In the rows, 128 means zero.
The rows of M fall into 3 groups, which share some directions, and each row is roughly a mix of its group's hidden directions.
M:
[[196 131  99 147 157 124 100 108 171 119 140 134 176]
 [ 90 141 122 151 140 160  70 118 107  83 123  86  91]
 [163 147  92 112 107 144 177 100  90 106 101 175 104]
 [170 118 148 109 180 114 158 121 157 156 116 151 188]
 [ 60 122 151  97 116 164 166 152 112 130 119 125  79]
 [ 93  95 146 145 119 118  97 173 171 163 160  96 162]
 [ 85 131 116 139 132 136 112 128  55  90 125  81  99]
 [121 101  89 124 114 130 104 131  45 106 130 109  88]
 [178 104  87  98 170 136 158  84 115 133 133 168 145]
 [104 128 102  91 156 208 146 104 110 112 113 136 102]
 [ 62 121 145  92 104 160 158 136  85 157 105 137 105]
 [144 146 132 102 162 159 155 129 171  89 150 123  62]
 [ 68 116 118 192  92 122  84 130 118 104 125 109 140]
 [ 89 119 140 157 102  91 136 172 142 110 176  84  98]
 [187 124  98 140 116  99  79  93 116 155 123 153 168]
 [ 95  84 136  89 118 137 179 169  96 137 127 141  83]
 [100 158 161 147 174 156  92 102 127 109  81 107 164]
 [165 106 111 106 165 134 164 105 140 159 124 164 191]
 [ 85 118 154 162 163 104 118 136 168  97 169  83 112]
 [118  83 134 150 132  81  87 119 162 171 162 131 167]
 [116 135 108  69 136 174 161 106  79 136 126 134  83]
 [184 156 108 158  81 133 111 152 138 124  94 143 179]
 [160 162 130 146 116 142 140 123 180 144 103 155 199]
 [107  90 106 150  80  93 101 144  58 134 127 122 123]
 [140 156 135  81 167 155 193  91 115 135 107 153 132]
 [150 131 116  97 168 187 152  97 144 135  93 168 159]
 [115 139 156 157 146 108  61 104 102 138  89 111 173]
 [123  91  98 114 152 145 139 112  86 162 117 138 202]
 [ 74 129 152 191 130  86 137 127 156  99 147 104 149]
 [ 56 141 118 129 128 160 146  81  74 121 109 127 126]
 [150  89 172 121 163  84  77 169 134 144 131 103 122]
 [ 86 101 137 166 113 107  65 143  80 120 107 103 133]
 [186 118 110 128 157 106 143 116 128 149 125 143 206]
 [122 124  74 121 114 175  88 107  90 102 138 118  78]
 [ 92 149 119 164  87 122  70 116 101 103 133  99  86]
 [118 131  98 153  81 161  97 115  90 131  75 156 163]
 [169 147 155 162 139  58 142 137 168 116 146 118 158]
 [ 99 163 167 115 157 131 205 109 160 131 125 135 144]
 [ 77 141 160  94 113 151 185 147 139 133 129 133  75]
 [144 103 133  97 179 167 132 131 188 159 134 143 166]
 [164  96 113  82 126 148 160 170 171 163 162 144 126]
 [ 61 138 134 139 121  98 143  92  75 117 149 104  94]
 [166 119 126 102 174 127 179 104 150 151 123 164 178]
 [ 46 142 143 143  98 126 166 146 102 124 142  91 124]
 [127  68  91  97 163 127 116 107  69 133 150 129 102]
 [122 137 164 167  87  58  94 128 127 156 115 134 154]
 [180 135 144 107 144  99 189 137 181 138 147 155 132]
 [163 144 165 119 146 108 175 140 196 145 126 153 158]
 [ 73 148 188 120 181 124 142 105 163 134 133 107 124]
 [186 132 117 154 120 116  60 141 127  86 111 124  96]
 [115 117 159 184 107  69 105 167 159 107 141 108 126]
 [109 133  92  87 143 207 151 115 113 113 133 124  92]
 [ 66 127 179 139 117  96 119 140  75 142  95 109 133]
 [ 70 133 147 137 179 182 126 118 158 111 114 104 156]
 [ 59 131 113 161  99 157  99 139  99  99 131  87 112]
 [125 160 192 135 121  66 170 137 157 148 125 132 141]
 [190 129 157 125 163 101  97 129 194 128 132 142 117]
 [158 155 158 137 148 126 138 126 184 147 104 144 197]
 [ 94 129  95 157 119 159  90 133 107  76 145  85  90]
 [125  79  83 118 125 131  91 127  56 123 141 117  98]
 [202 132 149 125 161 106 126 135 167 139 107 149 175]
 [165 117 126 168  83  81 104 182 156 114 146 119 124]
 [ 80 123 107  87 123 176 194 121 106 143 140 136 113]
 [123 117  64 139 126 150 147 138  79  83 161  90 120]
 [195 120 119 134 101  97  92 127 129 162 105 166 166]
 [ 96 133 160 141  93 103 115 185  99 112 128  86  84]
 [190 131 117 108 177 127 163  92 140 129 115 164 165]
 [ 83 130 136 164 150 173 135 153 177  78 125 101 140]
 [ 66 142  95 130  84 161 168 109 101 115 145 127  96]
 [107 173 164 150  76 123 159 166 182 127 126 124 128]
 [147 101 122 116 193 129  65  79 130 124 136 128 109]
 [108 105 163 122 177 127  97 113 181 171 137 126 171]
 [ 99 107  95  94 106 177 169 159 122 124 160 122  81]
 [ 75 145 123 126 116 141 126 120  70  98 133  93  71]
 [ 54 155 165 155 142 115 127 116 104 107 128  79 125]
 [ 92 123 160 174 153 111  93 149 172 102 147  82 139]
 [136 103 133 112 111  92 128 119  68 181  98 156 168]
 [170 143  98  88 118 115 195 106  92 150 145 150 129]
 [154 125 146 135 128 130 125 134 215 158 127 163 168]
 [201 120  86 107 142 132 135 100 136 153 135 163 168]
 [144 131 126  81 159 183 156 108 157 163 109 162 160]
 [165 116  76 157 121 104  76 109  77 106 140 112 136]
 [162 125 156 120 139 111 144 141 213 157 141 156 148]
 [ 96 138 100 116  93 169 124 132  66 106 118 114  76]
 [ 72 103 134 141 132 181  92 158 155  98 124 109  91]
 [103 147 138 104 160 114 181  97 102 103 155 111  70]
 [ 83 140 155 194 124 101 129 130 156 107 118 113 181]
 [157 109  83  97 165 141 173  79  97 123 134 161 128]
 [174  68 114 130 145 114 146 168 170 136 140 155 164]
 [190 117  86 121 143 144 132  98 142 144 118 171 182]
 [191 111  95 139 128 132  80 131 111 138 102 142 185]
 [137 105 105 147  92 125  75 168  67 131 108 104 151]
 [109 146 129 151  94 124  81 144  98  89 126  95  65]
 [ 94 135 138 152  96  73 166 148 116 107 170  99  91]
 [ 92 138 117 199 117 126  99 100 119  72 100 128 139]
 [143 120 154 112 136 109 190 148 166 167 125 157 179]
 [129 169 157 162  67 118 126 184 153 123 106 114 145]
 [171 112 144 162 121  74  99 156 180 140 141 132 164]]
Here is one row of each group, with its name. Which group are the others in?
[ 98 132 126  97  84 128 135 115  66 147 121 141  66]
V
[ 93 168 128 154  49 140 153 159 144 116 129 123 110]
X
[195 137 133 121 128  80  98  94 106 156 104 161 146]
E

[103 190 164 132  94 105 105  81 108 160 105 131 124]
V
[161  73  68 101 113 129 148 129 102 140 158 161 108]
X
[ 64 134 129 128 118 136 127 119  86 101 142  97  63]
X
[147  95  86 129 105 124  79 141  69 109 136 117  84]
X
[ 80 154 153 102 169 138 178 107 109 110 144  96  92]
E
[173 121 120 118 132 135 133 117 182 170 123 171 186]
V
[118 167 178 143 159  81  92 101  98 118 112  90 125]
E
[ 56  98 158 109 126 120 163 150 148 161 164 115 111]
X
[ 95 112 147 175 113  85  73 146  92 107 118  95 120]
V
